In the rows, 128 means zero.
One turn moves every row onto another: examples first, then more rows asked:
Safid: [146 123 117 178 141  98 140 129 143 111 130 135  84 157]
dipu: [117 127 120 143 165 102 151  92 118 126 117 132  98 162]
Gipa: [119 133 118 159 154 123 130 101 149 118 108 160 102 121]
buzom: [104 147 135 178 141 112 152 113 122 141 135 156 120 150]
Zoku: [133 147 150 155 156 117 154 104 140 128 118 124  94 102]
Vip: [133 145 152 181 136 114 128 142 140 133 147 148  98 126]
kol: [137 142 141 146 149 136 145 119 120 130 131 113 133 137]
dudo: [114 137 146 140 164 137 143 123 117 148 132 142 115 133]
mozop: [135 133 148 143 148  91 125 115 127  88 120 130  86 129]
fuzes: [133 138 147 169 154 108 124 112 127 132 130 140 148 136]
vezo: [136 136 152 178 137 123 125 146 143 133 128 154  98 132]
rab: [127 124 117 145 154  96 167  96 111 127 124 141  94 154]
nek: [109 120 145 142 164  93 134 143 143 117 109 137  95 148]
Gud: [141 111 132 141 160 141 135 122 135 121 124 155  88 131]
Depa: [156 137 137 170 148 121 127 128 127 130 110 148 103 108]
duvad: [140 130 145 157 155  80 139 117 145 101 117 167  87 135]
relu: [149 150 150 129 161  95 130 107 118 115 126 135 115 161]
mes: [138 137 116 178 141  98 136 110 142 100 135 141  81 152]
peti: [139 145 124 151 164 130 172 118 143 120 138 126  99 124]
kuf: [132 119 141 142 130 103 138 137 136 124 112 168 106 157]
Selu: [131 153 134 152 135  93 176 133 145 123 126 140 117 150]
mup: [120 133 117 136 162  99 166  94 123 121 132 131 101 153]
vopap: [132 123 128 157 157 104 127 120 135 134 138 125  63 146]
mezov: [137 141 152 152 159  90 133 104 122  97 123 127  76 134]
Kab: [146 136 155 149 147  98 161 140 118 128 147 125 103 160]
Pifif: [128 138 144 187 149  97 133 124 126 104 117 130 111 111]
Nevo: [142 126 145 134 163 108 112 122 146 114 141 148  87 126]
Pev: [133 128 151 179 151 109 135 114 137 104 120 136 116 104]
robav: [155 149 129 166 136 129 157  99 124 129 146 149 111 133]
lav: [147 145 152 166 164 112 140 107 128 130 126 141 146 136]
suteg: [121 136 148 134 157  95 157 107 138 100 138 133 117 163]
maseb: [131 124 128 153 153  97 135 114 112 144 147 158  98 167]
nitu: [105 146 136 182 146 119 144 120 145 131 126 123  85 129]
feteb: [111 134 156 146 160 117 143 123 117 159 129 138 116 135]
Zuzev: [125 143 148 171 144 127 125 146 154 133 139 145 100 135]
Telev: [106 145 148 138 157 126 152 113 122 150 132 151 110 132]
tinod: [142 131 123 174 135  84 148 119 149 107 129 144  84 153]
Muli: [142 141 155 133 163 101 123  93 123 125 136 137 113 159]
Nuz: [142 126 136 151 150  97 127 130 123 104 131 155 124 171]
bebev: [133 147 141 171 142 106 169 111 117 117 109 132 132 147]

fuzes turns into Pifif
duvad turns into suteg
Kab turns into robav
Now find these:
mozop turns into relu
Nevo turns into Nuz
dipu turns into feteb
buzom turns into nitu
tinod turns into mup
Selu turns into peti
Safid turns into rab

One turn moves every row onto another: examples first, then more rows asked:
Zov: [121 134 141 137  91 108 116 121 136 131 138 117 123 193 148]
Vumuz: [109 157 145 123 119  95 136 126 108 134 138  99 112 172 134]
larag: [124 153 123 147  86 122 136 131 117 137 110 114 134 155 138]
gof: [ 99 119 132 134 132 104 126 106 155 122 135 111 129 120 136]
tetuv: [117 128 144 150 115 131 129 101 135 147 125 149 129 150 116]
zavi: [ 88 133 126 116 115  86 139 109 143 137 154 133 103 136 145]
gomo: [101 144 137 137 129 102 142 141 105 148 146 121 111 160 115]
zozol: [110 121 125 133 106  96 122  92 144 172 124 135 135 157 149]
Zem: [116 127 133 132 103 100 121  98 143 173 123 145 133 164 133]
Rav: [ 93 126 148 125 139 122 140 119 127 136 142 127 112 128 124]
zumu: [107 115 123 145 108 103 126  97 153 163 129 150 136 150 139]
fuful: [116 135 134 142  87  96 114 112 129 141 132 109 125 187 155]
nidu: [ 99 139 127 118 118  70 134 126 137 147 124 126 109 129 157]
bufa: [111 122 114 145 113 108 131 129 159 142 113 131 133 133 168]
setub: [107 112 127 124 109  81 122 102 140 131 135 120 118 126 159]
vik: [106 143 122 117 110  77 146 114 119 137 148 128 100 152 156]
Viki: [124 134 114 138 109 104 135 135 158 142 108 137 134 142 163]
nebek: [114 118 139 162 114 132 126 125 139 118 144 124 126 174 140]
Nolik: [ 84 142 125 125 133 102 144 126 154 132 147 123 115 130 129]
pudim: [115 132 141 144 119 112 125 139 104 138 129  98 131 152 113]
Zegen: [100 157 142 134 120 111 141 142 116 129 124 112 115 133 117]
funis: [127 141 133 139 113  82 128 118  96 148 122 104 126 161 131]
tomom: [129 157 122 143  92 125 140 135 134 130 109 126 135 152 137]
kom: [117 112 143 152 120 118 119 124 152 118 139 132 118 170 157]
modam: [116 131 111 155 115 118 141 133 159 129 117 134 138 139 153]
vof: [ 92 141 132 131 140 115 145 145 133 132 151 113 116 150 122]
fefuz: [104 137 138 107 112  83 133 112 109 165 136 122 113 154 140]
vezuv: [127 153 111 146  85 106 140 128 130 140 113 123 139 163 147]
fel: [ 96 128 140 125 144  94 135 117 146 121 143 118 107 140 158]
Res: [105 125 136 136 135 127 132 128 133 126 134  99 137 134 120]
moze: [112 156 126 132 117  80 149 128 102 148 136 127 106 157 135]
fole: [108 113 142 164 127 125 120 121 149 117 136 123 121 158 151]
gefes: [125 126 122 121 106  75 131 103 110 146 128 114 121 147 160]
razat: [116 120 127 141  93  97 119 112 141 138 143 123 127 187 162]
kavur: [114 132 142 157 117 140 133 103 123 145 124 132 132 151 116]
rul: [117 135 134 156 100 125 132 105 121 153 127 140 136 161 111]

vik turns into moze
Zov turns into tomom
Now find these:
razat turns into vezuv
kavur turns into fole
Res turns into gof
Vumuz turns into Zegen

